In the rows, 128 means zero.
A: several groups of rows, each row roughly a mix of its group's hidden directions:
A (77 x 10):
173  142  123  143  135  90  105  93  146  158
166  147  95  139  97  130  169  152  103  125
146  99  76  135  132  157  123  135  168  105
160  146  104  166  133  93  103  107  110  160
138  145  159  93  112  103  150  80  106  142
133  164  91  148  145  159  156  139  87  127
128  95  158  89  102  124  133  176  150  122
95  168  144  128  103  109  150  161  159  105
140  121  125  80  130  122  123  67  106  145
141  115  137  118  151  179  173  134  121  93
74  118  116  166  129  110  121  156  151  153
170  138  99  155  140  105  103  87  140  148
134  165  159  131  139  103  123  72  112  149
97  152  147  153  112  93  126  75  141  134
158  109  144  130  99  90  99  108  90  149
132  178  120  163  156  97  130  140  136  162
119  105  151  104  132  110  73  103  163  132
162  96  140  111  106  123  168  100  106  158
126  127  148  83  111  101  156  96  105  162
128  83  121  108  110  122  168  154  120  171
72  151  136  164  138  97  104  127  139  142
87  119  103  132  132  173  149  159  118  97
123  114  134  125  138  130  142  201  110  154
129  81  133  91  107  152  132  149  160  99
125  119  146  129  147  176  182  140  109  107
169  118  136  81  117  134  148  86  104  132
144  96  179  110  121  174  142  127  125  109
138  100  148  99  159  151  117  103  165  93
181  119  120  87  117  159  147  124  123  99
108  130  176  115  104  107  129  134  75  140
179  107  124  149  152  154  106  96  101  125
138  134  114  99  92  121  68  138  116  152
116  87  102  133  104  147  126  178  101  109
132  117  148  111  162  152  81  90  152  112
168  135  132  130  94  147  164  128  151  84
81  126  120  121  135  179  153  134  114  93
133  136  132  165  129  137  197  141  108  121
144  148  163  100  143  114  134  92  177  138
187  149  151  127  127  150  140  130  112  88
125  154  79  149  123  102  173  152  116  132
109  120  145  119  185  166  112  102  140  108
92  165  165  156  112  89  139  119  135  136
165  130  156  95  142  125  132  107  77  149
123  127  160  128  102  92  120  158  79  152
134  109  108  136  120  153  144  195  148  113
149  146  134  171  154  152  102  162  126  94
132  154  71  141  120  78  135  136  140  135
118  151  117  171  121  120  181  148  100  141
141  123  99  112  173  141  146  112  161  86
141  92  181  113  117  124  102  106  161  119
116  152  178  121  120  96  127  111  86  150
119  148  97  168  138  116  130  184  113  146
132  82  112  105  121  135  157  171  120  163
157  157  147  140  132  80  112  100  124  166
116  119  98  111  170  123  166  129  162  94
133  130  146  158  165  131  107  179  97  145
142  107  140  168  161  127  104  122  90  165
120  146  92  99  156  178  121  143  99  121
120  116  123  95  155  179  162  146  119  100
83  119  146  102  126  167  157  153  127  98
170  155  140  96  120  141  133  90  123  88
132  120  167  118  140  191  112  119  102  124
127  138  96  126  151  94  85  98  164  124
140  106  181  150  122  149  177  125  125  113
174  140  133  143  121  180  150  126  96  113
157  106  92  130  132  133  124  161  184  124
128  92  128  91  127  121  151  151  101  178
138  171  85  143  135  155  119  135  84  139
156  152  139  137  139  98  111  69  127  153
108  90  159  96  94  139  133  148  96  110
159  143  120  119  134  163  127  169  138  78
134  114  122  125  170  137  171  116  161  87
95  132  111  134  111  66  116  138  143  157
131  135  122  129  84  85  83  131  127  160
136  151  147  147  121  79  119  156  101  168
91  125  91  155  127  136  101  124  174  105
115  155  161  154  158  105  97  115  94  151
which group is each row in? (one row of each group first):
126  97  190  129  86  120  126  135  128  143
K
135  150  107  124  115  149  119  110  165  69
U
161  131  148  109  133  113  114  68  158  135
Y

96  182  122  158  162  134  145  117  109  136
Y
166  156  82  139  92  114  139  147  107  135
K
149  124  138  140  107  80  111  170  108  162
Y
128  153  75  180  152  130  123  134  115  138
Y
131  169  94  165  166  133  129  94  138  136
Y
110  133  103  112  148  162  177  160  104  115
K
